In the rows, 128 means zero.
Each named move below is a turn or a mirror, shown by a few rows before and after it. Which moves, in which order, take the first row of each later pair to the second? The first pair is answered.
K218 (before -> after):
[112 125 115 118 135 142 122 111 130 143 115 116 127 148 118] -> [148 131 127 112 118 132 132 116 126 131 123 101 136 148 117]
[125 119 105 131 138 131 110 140 138 146 125 152 107 110 132] -> [166 131 114 125 114 118 128 144 131 127 131 137 116 108 136]
[127 132 124 102 141 108 135 116 113 133 144 107 123 149 111] -> [117 133 121 104 149 111 134 114 113 136 141 115 117 148 112]
K667 (before -> after):
[ 97 109 125 159 162 123  97 164 144 160 137 129 126 137  97] -> [121 101 142 174 138 163 118 144 137 161 101 119 131 109 105]
[176 130 142 113  81 138 161  92 123 110 127 115 153 163 108] -> [130 135 111 101 126  89 130 116 130 111 168 140 145 196 102]
[178 128 149 122  99 123 149 128 129 119 125 104 137 117 129] -> [143 137 121 109 129  82 122 146 137 115 161 116 133 144 121]
[128 127 128 115 119 165 143 123 128 128 117 105 140 166 128] -> [119 130 126 107 129 149 137 130 129 125 130 109 137 177 123]
K529 (before -> after):
[140 121 113 129 114 122 131 128  95 134 125 122 121 170 120] -> [117 122 118 142 127 107 121 135  91 128 137 146 116 145 136]
[102 120 119 124 181 150 131 101 125 174 121 116 111 149 134] -> [ 93 119 124 134 182 146 127 106 123 175 123 125 110 137 138]
[117 123 120 130 128 141 134 123 131 137 129 139 120 107 142] -> [129 126 119 122 122 148 141 117 137 139 125 121 127 130 127]
[ 84 126  92 153 151 177 102 134 144 176  65 121 132 165 155] -> [ 77 128  91 149 158 165  98 136 150 177  74 124 128 171 153]
K734 (before -> after):
[113 124 103 104 145 146 114 124 126 138 123 110 123 167 107] -> [124 117 111 115 138 168 121 111 124 143 103 111 126 152 109]
[ 86 135 107 115 149 101  97 146 135 142 161 147 125 156 129] -> [100 137 101 101 139 119 103 131 138 150 142 121 129 182 107]
[112 115 113 108 140 153 121 120 135 152 120 112 133 155 111] -> [113 109 121 124 132 169 134 115 130 154 106 113 134 135 120]
K588 (before -> after):
[133 133  96  81 136 119 113 129 147 129 142  97 140 195  96] -> [130 136 125 144 130  71 111 159 119  93 174 164 132 100 161]
[132 134 128 114 134 111 129 139 133 133 136 115 129 141 131] -> [138 134 141 124 126 108 135 140 124 129 138 121 130 119 147]
[155 119 117  94 100 149 130 116 127 111 117 107 113 135 106] -> [122 128 100  96 130 106 108 138 131 103 153 139 103 141 114]
Now pairs of rows:
Between the rows of a pair lie two moves.
[148 128 130 114 143 175 124 118 145 158  91 144 130 154 105] -> [170 123 146 124 123 177 136 117 135 147  88 144 132 135 111]
K667 then K734
[195 118 148 127 127 130 147 121 119 112 164 114 111 147 138] -> [115 108 124 137 183 132 117 129 131 135 169 151  95 155 146]
K529 then K218
[168 145 158  96  95 167 166 107 118 108 120  97 155 136 104] -> [ 49 135 134 132 176 148 112 125 124 131 143 171 120 109 132]
K218 then K588
[141 138 133 131  93 137 168 138 125 142 113 142 144 123 122] -> [129 140 140 137 106 117 160 148 120 133 130 160 142 111 137]
K734 then K734
[166 134 113 123 104 109 141 129 124 103 131  96 131 178  92] -> [138 136 100 121 130  98 125 133 129 112 146 111 123 186  88]
K734 then K667
[116 144 101  87 164 134 118 117 152 146 121  95 133 188  97] -> [113 156 112 114 171  67 105 154 135 107 173 145 126 142 135]
K588 then K734
[113 120 132 168 128 100 117 146 122 111 148 168 121  88 161] -> [128 125 134 152 124  79 115 150 121 100 166 164 126 104 153]
K667 then K734
[106  70  93 135 159 216 107 121 169 208  73 137 123 179  77] -> [ 88  63 117 193 162 210 109 131 146 194  76 197 110  93 130]
K734 then K734
[159 142 144 132 139 167 113 113 143 147 113 136 144  87 125] -> [177 153 127 101 137 136 110 125 147 135 136 115 153 125 105]
K588 then K218
[ 91 133 111 114 152 114 112 135 140 133 145 137 116 175 111] -> [146 136 150 151 108 112 144 140 115 100 141 155 126  94 152]
K588 then K667
[146 133 135 145 124  98 127 155 120 104 149 144 130 116 142] -> [121 124 137 165 131 144 131 138 118 124 113 150 119  96 144]
K218 then K667
[157 140 138 105 116 115 116 144 148 150 174 114 121 163 105] -> [176 140 163 139  93 122 132 141 131 141 164 131 121 104 132]
K588 then K529
[ 98 126 127  75 108 103  92 136 142 117 149 116 140 169  89] -> [119 134 142  99  92  72 100 154 125  88 174 138 141 121 115]
K588 then K734
[146 150 131  87 120 177 131 115 110 137  84 104 141 155 101] -> [108 154 105  78 162 123  99 139 118 129 129 133 131 177 102]
K588 then K734
[ 89 141 127 168 136  75 127 138 138 119 201 155  94  70 184] -> [182 125 148 134  61 169 184  83 145 139 114  59 123 111 136]
K218 then K588
[180 125 127 162  82 124 143 164 110  80 149 102 156  66 180] -> [152 111 127 176  91 189 146 141 117 118 103 101 151  58 171]
K218 then K667
[166 127 120 104 122 123 122 128 149 133 148  87 129 179 125] -> [113 127 118 141 154  97 102 148 140 133 174 142 112 141 160]
K588 then K218
[118 136 140 119 149  84 136 134 137 129 142 128 100 151  93] -> [126 125 159 146 127 140 151 109 130 147  99 131  94 110 107]
K667 then K667
[160 142 134 137 113  63 119 148 125 108 176 154 126  97 162] -> [177 119 144 133  84 168 150  95 132 149  91 101 137 103 141]
K667 then K588
[103 118 113 139 143 200 128  93 128 164  70 108 108 120 135] -> [122 118 132 149 126 195 140  90 118 153  71 111 111  98 146]
K588 then K667
[146 120 140 124 114 185 151 107 136 148  75 102 139 130 120] -> [170 143 127  92 117  85 133 149 134 105 152 105 145 162 113]
K588 then K218
[ 45 113 116 160 184 176 120 125 140 158 118 159 112 110 134] -> [192 125 165 157  86 160 182 126 114  98 118 121 150  72 141]
K588 then K218
[128 124  98 103 122 102 134 127 115 109 137 130 130 160 122] -> [154 121 113 111  99 126 148 118 108 108 114 124 134 141 130]
K588 then K588
[140 151 121 100 131  60 124 144 143 104 180 137 151 154 120] -> [183 152 147 121  91  84 152 138 130  92 154 132 158 111 141]
K588 then K734
[ 94 111 141 175 127 121 116 137 108 100 104 170 123  72 169] -> [152 126 149 150  92  83 131 149 108  68 130 146 140  88 161]
K218 then K667
[123 143 115 142 131 116 117 142 125 114 136 156 119  89 152] -> [129 131 114 127 120 170 130 111 130 137  89 119 125 114 123]
K588 then K218
[150 112 132 132 120 175 141  98 125 128 119  95 128 103 131] -> [133 116 133 155 133 132 126 121 119 109 150 133 127  74 156]
K734 then K734
[128 128 114 119 142 102 121 124 129 120 148 134 129 121 122] -> [145 128 122 121 132 103 130 122 126 114 150 128 130 120 124]
K588 then K667
